Rotation paths and how fast each direction turns (deg/step):
Each turn is a multiple of 5 degrees from 10 to 175, or 0.
Each row of a path follows its step; steps can be skipped.

step 0: [ -8  -8  -4  -4  12  -9 -11  -3  16  -1  13   5 -10   3   4 -14  -3   5
  -7  13  14   9  -6  -1  -2  -2   1  -1   9  -7  -7 -15   4   7  -6   7
   5]
step 1: [  2   2  -2 -10  17  -3   4  -3   1   3  -5  14 -13  12   0  -8   5   3
  11  13  -6 -13   4   0   2 -11  10   4  -5  -2   2 -10 -10 -12   2 -13
   1]
step 2: [-27   0  -9 -11   5  11 -12  -8   9   7   2  -5  -1   9  -5  16  -4   9
   3   7   6   0  -9   2   5   4   4  10   0   2   2  -8 -11   0  -3   2
  -2]
step 5: [ -5  -8  12  -1   1  -2 -14  -8   4  -9   2 -11  -8   1   1   1  16   6
 -12   8  13  -5   2  12   1  14   9  -1   2  -4   4   6   0 -17   2  -6
 -10]
step 6: [ -5 -12   5  -2   1  -1   5  12   8  -1   1  -3 -16   2   0   0   4   0
 -13   6   4 -20  -2  -2 -14 -13  -9  17  13  -7  -5   0  -1   0  -7   1
   3]
step 7: [  9  -5   7  -9   8   6 -13   7   3 -15 -10  -4  -7  -1 -16  -1   2   2
  12   5   4 -13 -18  11  -5  -1  10   4 -11  -7   7   0  -3   2   5   1
  -2]
step 12: [ -4  -8  -5  -6   8   4  -2   6  -4  -8  -5  -6   6   0   4 -12   2  13
  -3  16  12  -1   6  11 -14 -16   0   4  -2   3  -4 -13  17  11  -4   4
   7]
step 14: [-12   3   2 -22   9   7   2  -8   6   2  -2  11  10  -6   3   7  -3   8
  -6  10   0  -3  -1   9   8  -6  -2   1  -3  24   5  -9   3   5   4  11
  -4]
step 15: [ -7   1   3 -12   3 -12 -10  -3  -5 -12   6   7  12  12   2 -11  -4   4
  -9   4   6   3   5 -14  -4   4  14  -7   8   9  -7  -7 -12   5  -6   0
  13]
step 18: [ -2   1 -13  -5   1  -6  -8  11  18  -3   0  -1 -13   8  12   4  16   8
 -16   0   7  -7  -2  -9  -4  -3   6   8  -1  -2  -3 -15   2  13   7  -3
   3]
Directions:
[ 1  1  2  1  3 -1  2 -4  4  2  0 -1  3 -1 -4  3  0 -1 -6 -5 -5 -3 -5  4
  3 -2  1  1  3 -5 -1 -1  1  4  1  3  4] => 100
[-2 -1  1 -5  5  5  2 -1  2 -2  0  6 -3 -2 -2 -1 -7 -1  2 -2  2 -1  0 -4
  2 -1  3  0 -3  0 -1  4 -3 -2 -2  5  4] => 55
[ 1  3 -1 -3 -4  0 -4  1  2  1  1  1 -1 -6 -2  3  0  0  1  1  3  5 -4 -6
 -2  3 -1  3  2 -6  0 -4 -3  2  4  3 -3] => 160
[ 4  1 -1 -3 -3  4  1 -2  4  0 -5 -1  0  2 -3  0  0 -3  6  3 -5  2 -3  3
  2  1  1 -3  2  2 -5  0 -1 -6  4 -2 -4] => 120
[-1  1  6  3  2 -1 -1  5 -6  3  0  1  2  2 -4 -4  3 -4  0  3  2  0 -2 -1
  5  2  7  0  2 -1  3  3 -2  0  5 -1  2] => 175
[-3  0 -5 -2  1 -3  3 -7 -2  2  3  7  3  3  4  0  2  0  0  3  1  5 -1  3
  3 -1  2  3  0  1 -2 -5 -4  1  1 -3  3] => 25
[-2 -2  3  0  2 -3 -1 -4 -3 -2 -1  0 -6 -4  2 -6 -2 -1 -5 -1 -2  5 -2 -1
 -4 -1  2  1  4 -4 -3  2  5 -5  1 -4 -1] => 65

step 1: [ -2   1  -6  -2   0   7  -8   8  10  -6 -12  -5  -6   4 -15   5   0  -8
 -24   0   3   3 -12  16 -14  -1  -3  -2   6 -11 -15  -7 -20   1   3  15
  -4]
step 2: [ 18   5   7  -7   0   5  10  17  13   5  20   6  -5   2  -9  -5   0   0
  -6  -2 -13 -15   2   2  -1   8  -6   7  16   4   3  11   3  -4  -4 -16
  14]
step 4: [ 27  -5   4  -1  -7  -3   9  -3  17   5   8  -9   6  -1   3  -2 -10  -7
   3  -5  12  17  -3  15   9  11  15  -9   1  -2  -4   0  12   4  12  -1
  11]
step 6: [  1  -4   0 -15  10 -16 -10  -9  -5 -12   5  -9  -6  -5  -3  -6   3 -15
  -8 -21  11   9  11  -4   4  -7  12  12   4  14  -8  -3  16   4  -2   2
   4]
step 9: [ -9   6   6  -3  -5  -3   2  20   9   9 -10   9  -1   5  -6  -8   9 -11
   1  15   5  11   5  -6 -20  13   1   9 -21   7  -8   3   3  -3 -12   5
   5]
step 10: [  5   6  11   3  -4   3  -6  -2   3  12   4   2 -19   6  -2   7 -10 -16
 -18   0 -23  15   1   7   0  -7   0 -12   9 -10  -5  -5 -16   9   9  -4
  -1]
step 12: [ 11  -1   6  -8  -8   8 -18  -3 -19 -14   9   2   1   3  10   6  -4 -15
  -5  -4  11  -5  -9   2 -18   4   7 -13  -3 -13  -4  -5  -2  10  -6 -15
  10]
step 16: [-14   2  15  18   3  15  -2  -6   4   7  18 -11  -5  12   1  -5   7  -8
   9   5  -2   4   0 -15   6   2   2  19   6   0   0   8  -5   7  13   0
  14]
step 18: [ -1 -13  -6  -2   0  -1   5  20  13  11   3  -6  -1  11 -10  11  -6 -11
  -4  10   8   9  -5 -17 -13   0   1   4   3 -17 -16   2   1  -3  -5  -2
  19]
step 19: [ 11  21   9 -12  12   1  -9  10   8  -6  10   6  -9  -1   3   6  -6 -12
  -2  -8 -27  -9  -5  -2   4  -2 -12   1  -4   1  -9  -4  -7   2  -4  10
  -9]
Directions:
[ 4  3  0 -1  0  4  6 -1 -1  4  1 -3 -2  2  0 -2  4  1  1 -1 -5 -1 -6  0
  8  1 -1  1  0  1 -2 -6 -5  1  1  0  2] => 125
[ 0 -1  2 -1 -5  3  4 -3 -6  1  5 -3  4  0  4 -1  0 -1  2  2  3 -4  0 -3
 -1  5  4 -4  1 -2  3  4  0 -1 -1  6  0] => 80
[ 3  2  2  5  5 -3 -7  0  0  2  1 -3 -1  2  3  3  6 -1  0  0 -2  2 -1 -4
 -1  5  6 -2  0  3 -2  0 -1  0 -2  1 -5] => 115
[  3  -5  -1   4  -1   0  -3 -10   2   1   0   0   6  -3   2  -4   1   1
   2  -3   2  -2   0   0   2  -4   3   3  -2   4   1  -2   1   2   0   0
   4] => 40
[ 1 -3  4 -2  3  0 -3  7  2 -1 -1 -3  5 -2 -1  2 -1  3  6 -5  0 -2  0  0
  2  1  0  2  5 -1 -4  2 -1  0  5  5  2] => 25
[ 1 -2  1 -2  0 -3 -1  1  5  6 -2 -1  0 -1 -3 -3 -3 -2 -1  6 -5 -4 -2 -2
 -7  1  0  1  2  0  4  1 -5  6  0  1  1] => 45
[ 3  2 -2  1 -2 -5  4  3  4  3  4  1 -2  0 -3 -5  2  2  5 -1  5  3  1 -4
 -4 -1  2  1  5  2  3 -5  2 -6  0 -1  1] => 160

step 0: [ -1   9  18   1   0   2  13   9   6  11   0  -7  -6  -3  -3  -7   4 -15
   7   4  12   3  -6   3  13   0  -5 -13  -2   4  10  -4  -9   6   0 -13
  20]
step 2: [  7  -1  -1 -19  -5  -5  -3  11   5 -10  -7 -12  -1  10  15  16  -8  13
   7   2   6  12  11   2  -8   4  15   2 -13   0   2  -3   9  -3   2   0
   7]
step 5: [ -7  -9  -4 -16  -3  -5  18   0  -1  13  -5  -1  -5   1  -4  18  -9  -5
  -8  -3   1  -8  -9 -19  -4  -4   2  -4  -3  -2  -1  -4   6  -4  17   8
  15]
step 7: [  0   2   9  -1   3  -3   7  14  -2  -9   7 -11  10   8  -1   4 -11  -1
  -3 -20   3   1   7  -1  -2   2   5  -7  13   4   5  14 -21 -10  -6  -6
 -14]
step 8: [ -1  -3   7  -7 -15   5   7  12   4   4  -6  15   0   4   6   1   5   3
   4   2  14  -4 -10  -5   0   0   5  28  -6  -3  -1  13   8   5 -11   0
  14]
step 13: [  6  -6  13   5   1  11   3  -9   1   1  -5   1   5  15 -16  -3  -5   7
   5  -8  15  -3  25  -6 -10  -9  10   2   1  -8  -4   0  -4  -7   5  11
   7]
step 15: [-16   5   0 -11   1   7 -11   2   9 -10  -2  -3   3  -2  17 -12  -3   4
 -23   9  14  -4  -2  -1   5  -9 -11  -5   9  -3  -6   9 -10   0   4  -6
   0]
step 18: [ -9  12   9  15   9   4  13  -6   1  -2  13  -4  -3   9  10 -10 -11  -3
   0   6   2  10  -6  -1   8  -6   2  10 -13  -3  11   1 -16  -4  18  -1
   0]
step 19: [  6  -9  -4 -11   5   9  13   2  -8  -4   3   4   8   3 -14  -2  15   1
  16 -13 -15  -3   1  10 -10  -3  18  11   0  -2   4  -4   7   9  -1  -1
  -5]
step 20: [ 12 -14   5 -14 -16 -10 -18   0  -4  11  -1   5  -5   2   4   5  -7  -7
  -3   5  11  13   5  12   9 -15   4 -12  -5  -5   8   2   1   0   2  -8
   1]
Directions:
[-4  0  1 -1  0 -5 -8 -3  2  4  1  2 -1  3  0  0  1  3  5 -3 -4 -5 -3  4
 -1 -3 -1 -1 -1  4 -1 -1 -4  3 -3 -1  0] => 135
[ 4 -1 -7  1  1  2 -5 -2 -6  1 -1  0 -3 -1 -1  2  1  1 -3 -2  2  3 -4  5
  2  5 -1 -2  2 -5  2  4 -3  2  0  0 -3] => 135
[ 0  4 -2  3 -1  3 -1 -2  4 -6 -3 -1  3 -4 -1 -1  3 -4  0  5  1 -2 -2  1
 -1 -2  2 -2 -3  4  2  2 -7  4  6  0  1] => 120
[ 4 -3  7  4 -6  2 -2 -4  2  1  2 -2  3  0 -1  3  0 -5  2 -2 -1  1  2 -2
  4  1 -1 -4  5  1  4  2  1  2 -4  3 -3] => 110
[ 1  1  3 -1  0 -1  3  4 -3  3 -1  1 -5  2 -5 -2  1 -4 -3 -1  3  1  4  4
 -5 -6  5  1  5  2  2  1 -3  3 -1 -3  1] => 55
[-1  0  2  0  4  1 -3 -2 -3  2 -2 -3 -4 -5  6  0  2  1  4 -1 -5  7  1 -5
 -2 -4  5  2 -2 -2  2  1  1  4  1 -1 -2] => 45
[ 0  2  6  0  0  3 -4  4 -5 -3  0  0  1 -2 -1  6 -3  4 -3  6  1 -2  0 -1
  2  2  2  2  1  2 -6 -3  1  5 -2 -3 -2] => 55
